One vector is turned by the same rotation once a step. Each row is the vector after some number of steps, and that number follows the row.
The counts run from 0 to 219.
[  4   5 -33  33  -7 -22  11 -33  12  -2  12 -17  10  10 -12 -31  -1  25
   0 -24   4   7 -30  -7 -15 -14  -1 -34 -17 -15  19 -20  10  19  22   6
 -20   6  21  -2   9  16 -23   3  -1]	29
[ -4   7   0  52   0 -22  22 -10  -5   7   5 -30  -8   2  -6 -26  18  10
  -1  -9   8 -11 -28 -17  11   4   3  -1  -3 -11  11 -33   2  30  23   1
   7  10 -11 -12  26  26 -30 -27 -17]	158
[ -7  12  14   1   6 -18  25 -25  45   0  -2   7  -7  -3   0  -8 -14 -11
 -12 -17   3  -4  -9  -2 -11 -46  -2 -30   0 -27  23 -28   6  20  24  -5
  14   1  -2  -2 -17  17 -14 -11 -28]	106
[  7  11 -30  17  -3 -17  19 -17  16 -22  15   1   7  29   0 -16 -23   4
   0  -8 -12  22 -15  -8 -20 -28   1 -40   1 -15  15 -27  -1  14  21  26
 -17  -8  13   3   7  31  -9  14  23]	208
[-18 -11 -36  17  12  -7 -15   5   7   0   4  -8   2 -34 -16 -16 -29  12
 -29 -40  12   1  12   3  17   0  -3  -3  18 -32  15 -35 -13  -6  -1  -6
  -2 -29  -9  -1   6  -4  28 -19  -1]	37
[  5  12 -33  11   3 -15  11 -12  10 -28  19   4   6  28   1 -14 -25   0
  -4  -7  -5  30 -10  -6 -17 -30   2 -33  11 -22   4 -26  -2  15  19  29
 -23 -16   9   6  11  27   5  14  31]	207
[  1  20 -11  36  10 -23   4  -9  -3  28  -6   0 -31  -9 -24 -17  16  44
   2  -4  -1  -9   6  13  15  16  -1  34   8  -7 -13 -27   1   5  11 -24
 -16  15 -25   9  -3  -5 -11 -33  -9]	162
[-28  38 -14  21   2 -19  15  -1 -25  -9  12   3  -2   0   2  14   1  36
   2  17  17  -5  16   5  12  13  36  32  -5  16 -16 -19  28  15   2 -16
  -4   1 -25  27  -8 -14   0 -23  -4]	124
[  9   6   1  30  -3 -21   2 -34  27   7  -9   5 -18   3 -14 -20  14  -4
   2 -13   8  21 -21  -5 -16 -38 -14 -13   5 -31   7 -37  10  22  39  -1
 -15 -13  12   7  10  15 -12   9 -12]	170
[ -5   9   4  -2  13  -9  22 -12  39 -10  -2   3  -4  -6 -11 -12 -24 -21
 -18 -34  10  11  -1   4  -9 -41   1 -32  16 -45  12 -30   1  14  24   7
   3 -23 -10   2  -7   9   8 -13 -12]	104
[-13   4   2  34   6  -3   8  12  -8 -12  18  -3 -20  10  13   2  -6 -17
 -12  19 -14  17 -12 -13  18 -14  -1   4  20 -22   3 -41  -3  21  26  15
   4 -44 -25   9  32  34  11  -1   6]	194
[-29   5  -7  26   2 -10  20 -24   3  -1  25 -15   7  -9  22   4  -1  21
 -14   1   5 -23 -30 -20  12 -11  19 -19 -34  10  26 -22  25  12  20  -9
  22 -11  -9   3  -1  14 -24 -11 -32]	4
[-12  -1  10  41   0 -21   1  -7  34  20  -3  -7 -25 -11  -1 -14   4  16
 -10   2 -11 -19 -14 -11  10 -11 -17   5 -10  -6  25 -45  -7  20  19 -24
  16   6  -1  -6   7  23 -19 -16 -35]	43
[-16  12 -37  19   1 -14 -12 -22   7   3  25  -2   7   2  10  -4  -9  48
 -16  -8   5 -25  -3 -10   5   3  11  16 -34  22  21 -16  -5   0   6 -15
 -12  29   3 -12 -19  13 -35 -17  -3]	148
[-16   0 -17  18  13 -12  13  19  18 -23  10 -13   9 -10  -2  -9 -44 -13
 -30 -30   0  -1   6  -4  10 -13   6 -30  21 -31  19 -40 -23  13  -6  13
  12 -20 -11 -11  11  13  22 -25   1]	219
[ -9  20 -31  25  -7 -34   7  -8   2   2   2  14  -9   3 -11  -1   0  57
  19  32  -8  12  13  13  -7   3  17  13  -2  21  -7 -27  25   8   1 -22
 -21   2   5  30  -3 -11  15   8   7]	59
[  1  20 -33  13   0 -30  24 -16  28  -2  15  -2   4   9  -4 -14 -27  55
   2   0 -21  -9  -7   8  -9  -7   6 -31 -14  16  19 -17   1   0  -4 -10
 -10  27  11   1 -23  13 -13  -8   6]	212
[  2   5 -35  26  -2 -10   3 -28   3 -13  13 -11  11  11 -10 -27  -3   3
  -5 -31  17  23 -20 -11 -13 -21   1 -26   0 -29   7 -25   7  16  25  22
 -32 -10  17  -6  14  17  -7   2  19]	27
[-22   2 -45   6  -1 -20 -32 -10  16  -4  -4  22  -1 -26  -8   4 -22  38
  -9  -8  16  10  20   8  -5 -13   3  17   3  -2   7 -27   7  -7   5 -24
 -24 -18  15  18 -13 -16  28  11   1]	177
[ 14  33  -5  28   4 -34  49 -11  14   2   0 -13  -5  18 -17 -23  -3  35
  14   2 -12  -6 -14   8 -12  -5  15 -27   1   0   2 -16  12  22   6   0
  -2  32  -9   4  -9   8 -21 -27   2]	95
[ -9  23 -38 -15  20  14 -20 -27  -3  -2  22  25  -6  -7  -1  10 -20  23
 -30 -30   9  14  16   8   7 -17   7  10   4 -22  -8 -14   5 -22  22   1
 -33 -27 -19  14 -24  -2   7  -9  16]	139
[ -8  25 -16  -7  20 -11  17  -1  13  -7   0   8  -6 -17 -24  -8 -34   8
 -13 -31  10  15  24  22  -2 -14  11 -15  32 -40  -8 -25  -1  -3   4  -1
 -13 -15 -25  10 -18 -13  29 -29   7]	101
[-22  12 -46  17   4 -11 -18  -9  -5  -5  20  -1  12 -11   3  -1 -15  47
 -21 -18  18 -18  18  -9  17  16  12  31 -19  13   7 -21  -9  -8  -6 -18
 -18  22  -3  -7 -16   1 -10 -27   5]	150
[ -2  30 -18  -6  19 -15  18  -1  11  -2   1   9  -8 -18 -27  -9 -30  27
 -12 -26   6   9  24  29   1  -6  13  -6  30 -29 -13 -20   3  -4  -4  -6
 -14  -9 -28  16 -25 -18  26 -30   7]	100
[-30   7 -22  22  11  -8  -9  21 -13  -2  14   6 -14 -18   3  10 -18  30
 -19  18 -10  -3  16   0  32  18   8  27  12   3  -3 -39   0  -4  -3 -15
   0 -36 -31  22   8   6  30 -11   2]	190
[-34  12  -4  18  -4 -18   5   3   7 -38   5  -1  14   5  22  12 -12 -29
 -15   0  39   2   5 -27  -5 -30  21   5   1 -17  10 -31   7  35  17   3
   9  -9  -3  -2  14  14   1  -2 -10]	117
[-12   4 -22  20   1 -12  24  -5   1 -18  13  -5   7  -3  -2 -12 -27   7
  -5  -1  -8  27 -15   0   0 -22   8 -44  12 -19  10 -31  22  13  19  15
  -4 -51  -5  22  15   9  30  15   9]	65
[-23  27 -17  14  14  -1  15   3 -34 -19  15   0   4  -3  -3   9  -3   3
  -9  -2  25  19  16   4  11   2  29  13  18 -19 -21 -21  26   6  11   9
 -11 -32 -32  26   7 -13  22 -18  10]	127
[ -3  22   9  19  12  -4  38 -36  -5   8  15  -2 -17  12   2  -6  15   7
  -1   2  -1  15 -31  -3  -1 -21  13 -23 -12 -16   0 -16  33  17  44  12
  -1 -23 -22  22  -3  20 -23  -8 -11]	132
[-19  11 -17  22   6 -17 -31  13   7   1  -4  20 -29 -13  -4   7  -1  19
 -11   8   7  -2  34   0   9  -1  -3  55  22  -4  -7 -45 -13   8   5 -24
 -15  -3 -14   9   5   3  17 -10   0]	48
[-14   0 -43  18  10 -15 -13  -1   9   8   7  -3   2 -31 -20 -18 -28  44
 -21 -31   5  -5  17  13  16  12   1   0   4 -10  10 -27  -4 -17  -6 -21
 -15  -7  -7   4 -12 -13  21 -26  -2]	35
